In the rows, 128 means zero.
Each path below is one point turned by a fixed rotation once a step. After each direction that follows a path, write how fast that rotation turns it, in deg/step (0 if it stays still).
Each turn is a multiple of 5 degrees from 10 to 175, or 0.
Each row of a path follows its step; steps can be skipped.
Rotation 1:
step 0: [122 131 128 126 124 121 127 133 128 122 133 129 143 141 127 118 147 137
 135 117 122 126 135 125 131 133 129 136 134 139 122 129 121 130 127 124
 125 120 131 134 127 127 126 133 120 127]
step 1: [124 114 132 128 143 135 131 131 140 127 135 124 135 129 129 125 139 139
 137 121 136 120 132 127 130 126 133 140 128 134 128 120 135 130 117 137
 133 126 126 130 124 121 127 136 135 126]
step 2: [128 115 133 135 128 140 128 138 129 125 131 124 133 124 138 137 138 128
 133 126 138 123 129 129 123 127 118 126 124 134 138 128 131 125 119 129
 114 134 118 141 131 132 136 132 124 120]
step 3: [121 128 128 121 118 124 135 133 118 135 134 133 140 125 143 130 139 132
 134 128 135 131 128 127 133 128 119 135 118 127 137 135 136 125 135 126
 119 132 133 124 133 125 135 142 127 133]
step 4: [134 130 119 120 125 132 122 126 140 130 131 126 126 118 130 117 133 130
 136 128 141 130 141 132 133 121 120 133 132 122 142 119 133 116 131 129
 131 130 132 122 129 122 135 135 121 136]
step 5: [135 136 132 129 127 126 123 140 134 121 134 123 117 119 131 127 140 121
 132 131 140 134 131 136 134 131 127 113 128 130 133 127 131 127 122 128
 118 134 140 129 120 125 124 122 124 136]
step 6: [134 135 132 127 120 118 117 129 119 116 131 129 132 131 134 130 123 124
 127 127 139 129 133 126 140 120 130 126 123 121 121 128 132 128 129 134
 114 121 135 137 123 117 119 134 132 137]
step 8: [126 127 137 150 124 132 123 129 123 135 130 131 131 125 127 114 131 130
 129 125 130 135 131 118 119 139 125 119 137 138 129 121 132 126 129 134
 127 128 134 137 120 128 123 131 133 135]
step 9: [118 134 129 142 115 130 119 124 131 131 124 132 129 126 138 127 136 123
 126 120 135 125 124 123 129 134 133 132 123 120 130 128 125 130 124 136
 135 126 132 138 126 120 128 136 147 117]
step 10: [125 131 132 128 128 131 116 129 137 128 115 122 135 124 125 126 144 126
 123 131 128 134 124 122 119 135 130 142 133 119 136 132 132 127 131 123
 120 117 129 135 141 123 128 130 126 118]
step 11: [123 121 124 129 128 129 132 126 119 121 128 129 130 126 117 116 145 142
 124 132 129 132 128 130 126 135 137 132 139 120 137 134 141 133 123 127
 119 130 136 130 130 130 136 126 136 132]
step 12: [121 120 119 127 115 132 128 132 137 126 139 123 137 127 116 125 129 126
 132 134 141 123 139 129 129 126 137 130 123 115 127 129 126 130 115 133
 123 127 133 132 130 139 133 128 135 125]
Directions:
[132 129 125 128 131 121 126 129 127 127 128 127 128 128 127 129 125 125
 127 128 127 130 129 125 129 132 127 126 127 129 130 125 126 127 128 128
 128 127 127 127 124 128 128 130 130 128]
40
Rotation 2:
step 0: [133 138 133 127 136 135 129 129 125 129 120 134 122 127 121 126 127 132
 123 131 131 126 130 122 133 134 131 117 137 133 113 135 127 146 142 134
 133 127 132 133 117 130 123 122 131 134]
step 1: [123 135 128 130 138 134 134 123 137 130 136 119 120 126 123 128 122 122
 118 133 124 125 126 123 126 136 134 116 129 123 127 130 145 132 128 133
 125 135 128 135 123 142 122 127 128 115]
step 2: [122 137 125 129 135 125 121 119 134 122 130 126 130 117 130 123 121 128
 129 124 129 135 128 134 125 137 125 129 141 127 121 128 118 131 138 123
 124 131 125 139 112 137 119 123 135 121]
step 4: [123 124 125 130 128 128 137 123 127 113 134 133 128 119 122 137 116 135
 121 123 127 130 125 129 133 138 126 119 139 126 128 130 137 131 125 141
 117 125 124 128 126 143 123 129 130 120]
step 5: [123 132 127 126 132 124 134 134 128 127 120 127 132 119 131 124 128 132
 123 134 131 140 118 125 132 131 123 126 136 120 124 131 123 139 139 123
 129 119 130 128 120 149 116 124 132 135]
step 6: [134 130 128 123 128 125 137 125 133 123 119 132 123 122 128 124 123 123
 119 127 116 127 129 116 141 130 139 121 135 136 132 130 131 144 133 129
 130 136 131 138 129 140 124 127 125 125]
step 7: [122 142 121 123 126 131 124 120 133 128 129 128 126 129 123 134 126 135
 125 127 135 126 128 127 120 141 132 126 142 134 130 126 136 136 133 134
 120 131 129 132 127 150 121 124 128 131]
step 8: [116 134 130 124 131 130 132 117 135 123 124 120 124 124 132 133 125 126
 119 132 135 141 132 122 134 123 132 129 126 131 116 127 128 135 129 117
 135 123 125 139 119 142 118 123 125 126]
step 9: [120 142 127 132 128 120 137 130 137 120 122 129 120 123 134 129 126 135
 125 120 118 139 139 122 133 140 128 123 140 140 134 136 133 132 127 131
 125 126 124 136 124 128 126 130 126 121]
step 10: [124 133 125 126 131 128 129 126 122 118 121 130 126 126 114 138 122 138
 134 140 137 139 129 119 125 129 118 130 143 121 131 132 134 137 129 126
 123 128 125 135 128 141 124 129 124 122]
step 11: [125 129 127 121 130 122 142 139 132 117 120 124 121 124 131 129 116 128
 125 123 143 136 129 122 141 127 136 119 128 121 125 125 124 133 132 134
 129 129 126 136 127 136 118 122 130 126]
step 12: [123 145 133 129 131 126 137 126 130 127 119 129 122 123 131 126 131 140
 125 134 124 127 121 115 133 131 137 126 140 131 130 128 132 133 145 134
 113 131 125 126 125 129 123 128 128 127]
Directions:
[129 129 126 130 126 126 131 128 130 129 133 127 125 129 127 128 128 132
 128 129 124 128 125 127 127 127 130 129 129 130 127 129 130 128 127 132
 127 131 129 127 130 128 129 132 127 126]
130
[124 125 127 127 128 127 127 130 129 128 130 125 127 128 128 128 125 126
 130 127 132 131 123 130 127 129 131 130 123 126 126 129 130 127 128 127
 126 127 129 128 128 131 127 127 129 127]
115
[126 132 131 125 126 130 129 129 130 127 127 132 130 131 126 126 126 127
 129 129 123 128 129 132 128 125 129 130 128 125 126 128 129 127 125 128
 127 128 128 128 129 128 128 127 130 129]
0
[131 127 127 126 126 126 130 131 126 128 127 126 129 126 129 128 127 130
 129 130 128 125 127 127 131 128 127 127 127 125 129 128 131 131 130 129
 127 130 133 127 129 128 130 125 131 131]
60
Rotation 3:
step 0: [135 121 124 125 131 123 136 133 136 128 129 122 122 133 122 136 126 129
 125 125 116 132 124 122 137 116 134 120 137 131 123 147 135 122 125 130
 129 132 130 138 121 127 129 126 122 135]
step 2: [124 121 128 133 129 122 133 123 128 142 130 138 120 126 132 130 124 138
 139 130 123 128 122 133 120 120 119 130 130 113 120 131 132 131 127 135
 124 125 127 136 127 137 130 111 129 124]
step 3: [129 140 134 126 132 128 129 130 123 128 133 127 122 133 129 145 130 118
 118 133 126 122 129 129 122 126 133 115 131 132 129 131 138 124 118 135
 125 129 134 137 137 126 127 127 144 134]
step 4: [132 128 124 131 119 122 135 126 136 138 126 124 121 127 125 132 128 139
 128 129 121 135 129 134 123 139 124 133 131 123 132 115 127 115 124 125
 128 131 133 133 124 109 134 133 124 120]
step 5: [128 124 131 130 122 125 126 131 131 123 127 131 126 128 122 135 130 125
 152 130 120 115 115 131 134 121 122 124 127 126 124 130 129 140 124 132
 128 132 138 139 129 125 128 133 130 137]
step 6: [137 132 148 126 126 126 132 127 126 142 139 118 127 126 122 126 131 120
 125 126 131 135 119 126 128 127 133 129 135 127 133 125 133 118 116 134
 133 136 125 135 124 138 123 130 124 127]
step 7: [124 130 128 129 134 129 136 127 127 126 123 118 118 132 133 130 125 141
 130 130 106 131 128 125 130 125 111 131 119 129 130 128 129 122 131 136
 131 133 119 132 126 120 121 123 132 130]
step 8: [133 124 137 129 132 126 127 130 117 134 125 133 123 131 119 131 136 128
 127 133 134 129 121 124 117 125 125 124 133 121 135 144 120 137 126 125
 133 136 135 138 135 117 137 121 129 129]
step 9: [130 123 131 131 128 131 134 117 128 141 143 129 128 131 131 145 123 124
 136 125 131 129 144 131 129 121 129 136 124 128 128 121 123 119 126 134
 124 130 128 142 126 125 124 130 133 130]
step 10: [119 136 130 136 122 127 132 128 125 124 127 129 112 129 132 128 134 128
 133 134 124 120 124 132 121 143 118 133 139 130 123 140 136 122 131 136
 129 135 131 133 117 128 134 134 133 128]
step 11: [135 124 137 125 129 128 131 134 129 128 138 123 131 130 115 139 116 135
 124 142 120 131 123 131 126 121 135 128 130 128 127 123 137 134 130 126
 132 136 129 137 130 123 140 132 116 132]
step 12: [130 123 138 125 127 121 136 123 131 126 123 122 123 133 139 129 128 123
 139 131 116 128 130 125 132 119 126 129 126 121 134 134 121 115 115 116
 123 131 134 133 119 134 126 137 131 122]
Directions:
[130 126 127 128 127 127 129 128 132 131 132 128 128 126 130 130 125 129
 125 127 129 131 126 132 128 128 128 129 125 125 128 127 129 128 132 127
 132 130 127 128 128 127 127 127 126 128]
155
[129 127 129 131 130 130 128 126 126 126 129 129 129 130 129 130 126 128
 128 128 130 129 132 127 128 128 128 132 129 130 128 135 127 128 130 128
 129 129 124 130 126 128 131 129 125 128]
35
[130 128 127 127 126 129 129 126 126 129 127 126 129 128 123 127 125 125
 127 129 128 128 131 130 127 130 129 129 125 128 131 124 127 128 125 127
 126 127 123 130 125 128 128 127 128 125]
140
Rotation 4:
step 1: [124 140 125 127 123 129 114 131 124 129 133 128 133 137 131 115 118 122
 122 137 127 131 121 118 117 130 135 134 121 120 126 127 134 123 129 128
 132 127 139 117 128 129 131 140 127 118]
step 2: [133 125 118 121 120 128 119 141 137 132 129 137 134 135 124 125 130 137
 125 137 115 113 134 126 119 123 126 129 122 129 122 125 132 127 117 135
 124 126 131 121 118 131 131 131 138 123]
step 3: [117 126 112 114 124 120 133 130 133 142 136 128 116 134 131 120 127 133
 122 133 119 127 129 127 127 129 120 123 135 124 121 126 132 124 129 124
 127 120 132 142 123 131 130 126 132 126]
step 4: [118 133 132 118 133 121 118 128 130 123 132 133 122 140 126 124 123 130
 124 136 129 134 124 127 130 138 130 139 138 124 123 118 137 123 129 131
 141 120 130 130 126 134 144 132 122 130]
step 5: [135 133 125 129 133 125 121 132 132 134 129 136 133 146 120 125 130 129
 123 134 134 117 139 131 134 133 127 126 137 133 131 126 135 138 119 130
 129 126 130 120 130 127 144 127 137 140]
step 6: [138 134 120 126 124 124 127 131 125 137 139 131 116 139 140 121 115 128
 124 124 126 121 124 131 134 137 124 120 132 123 139 126 130 133 130 122
 120 122 127 128 125 124 130 119 128 139]
step 7: [126 123 137 131 135 129 119 141 126 122 130 130 110 122 126 120 124 136
 125 122 118 125 119 129 122 137 134 131 139 117 140 122 134 130 128 127
 133 122 121 123 123 127 133 127 131 133]
step 8: [117 130 131 140 134 135 128 136 126 139 134 123 123 135 117 115 130 132
 123 131 135 123 135 119 118 128 138 120 131 124 136 128 134 141 123 128
 129 127 128 123 138 124 132 132 136 128]
step 9: [128 139 123 137 117 125 120 131 117 136 139 124 124 137 136 119 118 126
 132 137 126 126 128 125 120 131 133 125 115 120 129 125 138 128 122 127
 119 124 135 116 126 123 124 133 122 124]
step 10: [127 129 121 122 119 118 115 142 130 125 130 126 126 119 126 121 131 133
 124 126 108 122 124 125 118 126 133 132 129 124 127 130 137 124 117 132
 123 130 134 122 119 125 130 129 137 122]
step 11: [115 125 118 120 120 127 131 134 138 139 140 133 126 135 126 114 130 135
 122 125 124 131 130 112 118 124 129 127 134 131 120 123 132 128 124 124
 132 125 127 138 132 130 131 131 135 120]
step 12: [121 134 125 130 125 120 126 119 124 132 132 136 126 141 125 118 118 135
 129 144 124 132 127 128 125 131 121 133 130 129 116 117 135 120 128 129
 137 119 130 121 124 130 139 136 123 127]
Directions:
[131 131 129 131 129 130 128 128 128 128 129 130 125 125 126 129 127 130
 127 126 132 127 126 127 130 126 126 130 130 126 128 129 127 131 132 126
 126 128 128 127 127 128 129 132 129 131]
45
[128 124 131 129 126 128 125 129 129 128 130 132 127 130 132 132 129 130
 131 127 130 129 128 127 129 128 128 129 126 125 127 124 130 127 126 128
 127 126 124 126 128 131 127 129 126 127]
145
[128 127 128 125 128 133 128 125 129 133 128 132 127 126 123 129 131 128
 128 125 128 127 127 127 130 130 131 124 127 129 127 128 129 128 125 130
 126 128 129 127 130 128 129 128 130 128]
130
Rotation 5:
step 0: [126 134 134 138 121 125 119 128 123 121 137 137 126 132 129 135 125 132
 132 136 126 131 126 123 128 117 131 128 137 135 125 139 125 123 132 137
 137 125 128 142 124 117 122 138 117 123]
step 1: [125 128 134 135 133 118 125 130 123 117 123 132 133 132 129 129 118 134
 126 120 127 120 129 137 141 122 126 135 136 139 122 122 120 116 130 134
 131 129 112 139 130 130 131 123 124 127]
step 2: [128 139 124 131 124 122 125 130 116 124 130 125 136 127 135 125 128 132
 131 138 130 129 120 118 134 121 119 131 140 128 129 131 116 120 134 124
 123 131 122 137 139 117 116 126 119 131]
step 3: [120 126 133 123 123 129 138 122 128 126 126 126 144 130 128 131 126 129
 122 123 120 126 127 135 125 113 131 123 132 140 126 125 118 121 137 125
 130 134 121 148 132 128 121 130 130 135]
step 4: [135 127 124 130 127 128 123 131 126 125 121 120 140 137 118 133 128 125
 129 138 127 126 125 122 136 115 118 128 132 135 122 122 131 123 129 130
 125 136 126 135 123 120 112 140 118 123]
step 5: [133 130 136 131 130 120 126 127 128 129 127 131 145 141 124 131 130 130
 131 115 130 127 133 131 128 124 135 137 136 139 125 134 130 131 139 129
 124 128 124 137 125 126 110 125 127 137]
step 6: [130 124 128 132 130 128 129 128 126 126 127 130 132 138 134 137 126 138
 123 130 131 126 122 123 138 124 132 128 127 133 130 132 128 124 141 119
 125 120 119 135 123 120 113 133 122 108]
step 7: [130 128 138 135 127 128 127 130 137 122 137 128 145 135 134 127 116 127
 130 126 127 132 128 129 144 134 136 122 139 126 124 127 123 119 139 131
 129 126 124 138 125 134 120 132 126 134]
step 8: [125 137 128 125 134 126 114 121 126 116 125 120 137 132 134 133 119 131
 126 126 135 123 124 113 132 120 130 125 133 135 129 136 121 128 138 130
 128 127 125 135 132 125 129 144 127 121]
step 10: [121 134 129 130 131 120 122 129 127 122 121 132 136 133 134 126 126 128
 121 130 132 126 130 127 124 127 108 125 132 123 126 135 132 124 139 128
 124 134 112 141 126 123 120 142 124 126]
step 11: [124 119 131 123 134 121 131 126 132 123 131 124 130 129 130 139 134 126
 126 124 129 134 124 126 126 123 125 126 146 133 125 127 132 117 137 136
 132 122 120 138 138 133 110 127 117 132]
step 12: [127 132 127 128 134 127 115 121 127 122 132 126 135 125 129 141 127 130
 125 137 121 123 120 131 133 130 124 129 133 139 124 138 136 121 128 117
 127 137 117 142 121 126 116 131 127 126]
Directions:
[129 126 128 129 129 130 125 130 130 129 127 131 131 131 132 126 127 130
 129 126 130 132 126 128 128 128 133 129 126 128 128 128 128 128 129 129
 128 129 131 125 127 129 128 132 130 125]
40
[126 126 130 127 128 129 127 127 125 129 127 127 129 125 129 127 124 128
 131 129 131 123 126 129 130 129 128 124 129 129 129 129 125 128 128 125
 127 130 132 127 129 130 128 127 127 129]
65
[129 128 129 128 126 127 133 128 127 129 131 128 129 129 128 127 128 129
 127 123 128 128 130 130 128 129 130 127 131 131 130 126 130 124 127 132
 126 128 130 128 129 134 128 127 127 130]
175
[127 127 127 127 126 129 127 129 126 127 128 130 129 131 128 130 126 129
 126 132 129 125 129 127 128 128 130 128 129 129 132 128 126 130 127 132
 130 129 122 127 129 130 123 129 130 129]
0
[127 129 127 126 131 126 129 129 124 129 125 127 128 126 132 130 129 126
 130 129 130 133 131 130 127 126 127 128 128 128 129 126 129 124 127 128
 130 133 128 130 130 128 127 128 129 129]
45
Rotation 6:
step 0: [132 128 117 120 132 121 125 117 129 133 134 128 129 129 119 138 127 128
 135 120 132 121 133 121 124 128 124 123 137 131 121 121 116 124 128 131
 121 113 132 125 141 134 130 133 138 139]
step 1: [123 130 126 125 132 123 127 126 125 122 133 125 115 137 127 128 130 123
 137 127 135 119 131 137 128 130 137 129 135 141 126 134 124 132 125 126
 136 119 119 127 119 132 137 115 145 130]
step 2: [123 139 115 122 133 140 119 119 127 124 130 130 127 125 123 141 133 130
 123 133 140 133 134 136 121 121 125 122 129 131 124 134 124 125 122 130
 130 134 118 124 143 127 139 126 135 128]
step 3: [128 122 139 128 118 138 123 126 125 127 131 117 116 144 118 126 128 135
 135 132 134 128 139 130 115 118 132 123 133 134 126 128 123 131 131 124
 127 130 123 125 133 119 120 129 137 129]
step 4: [141 121 125 128 121 139 128 118 126 124 134 127 123 126 129 137 130 135
 126 121 150 125 125 141 129 128 123 130 127 133 129 117 127 124 130 120
 119 121 119 133 130 132 131 134 130 129]
step 6: [131 126 119 115 129 126 126 124 127 121 142 136 123 129 119 132 132 120
 132 130 134 125 135 127 127 118 131 127 138 136 124 121 119 120 138 125
 125 120 135 131 134 130 142 128 120 140]
step 7: [118 123 125 123 138 129 121 118 130 123 132 120 122 144 122 136 128 132
 119 129 126 124 127 132 121 132 138 133 129 137 133 130 120 121 126 127
 138 115 124 134 128 134 128 118 140 128]
step 8: [126 133 120 118 136 139 127 129 119 132 133 116 126 128 122 140 141 129
 129 126 133 133 132 126 129 115 126 124 129 132 125 125 127 122 126 121
 132 134 118 130 126 125 145 134 141 125]
step 9: [140 124 137 131 125 128 121 119 121 130 127 120 121 130 114 127 132 130
 120 133 133 131 135 126 113 131 132 124 140 132 128 131 126 119 127 119
 124 131 115 123 129 122 124 121 135 137]
step 10: [136 120 135 131 130 129 117 126 116 130 134 128 122 127 126 129 129 133
 127 115 144 132 134 143 125 118 128 125 119 135 130 113 129 127 134 121
 127 124 130 125 131 134 140 123 128 121]
step 11: [135 126 118 123 124 132 121 124 135 151 135 123 121 131 126 126 124 128
 125 127 130 123 124 128 122 125 132 125 126 132 123 125 128 118 119 116
 122 120 134 128 143 134 125 118 135 132]
step 12: [123 130 131 115 124 118 124 121 119 128 143 125 118 127 122 135 126 119
 137 124 134 124 133 133 136 121 130 133 139 139 124 128 136 126 129 121
 126 121 135 137 127 123 137 122 127 132]
Directions:
[126 131 132 127 126 125 128 122 127 130 128 126 131 130 126 130 127 129
 127 126 126 129 126 129 128 130 128 128 129 129 130 127 129 128 128 131
 130 128 128 127 131 128 124 127 129 129]
160
[132 130 127 130 128 124 129 128 127 131 128 132 127 127 130 125 127 126
 128 127 128 128 128 128 128 130 129 125 126 130 128 125 126 130 129 128
 128 125 129 124 128 133 130 127 128 130]
70
[129 131 128 125 127 128 130 132 122 131 127 129 128 131 125 127 126 129
 129 129 129 126 129 125 126 128 126 126 130 128 127 129 126 126 126 128
 129 129 131 129 130 126 127 130 126 130]
125
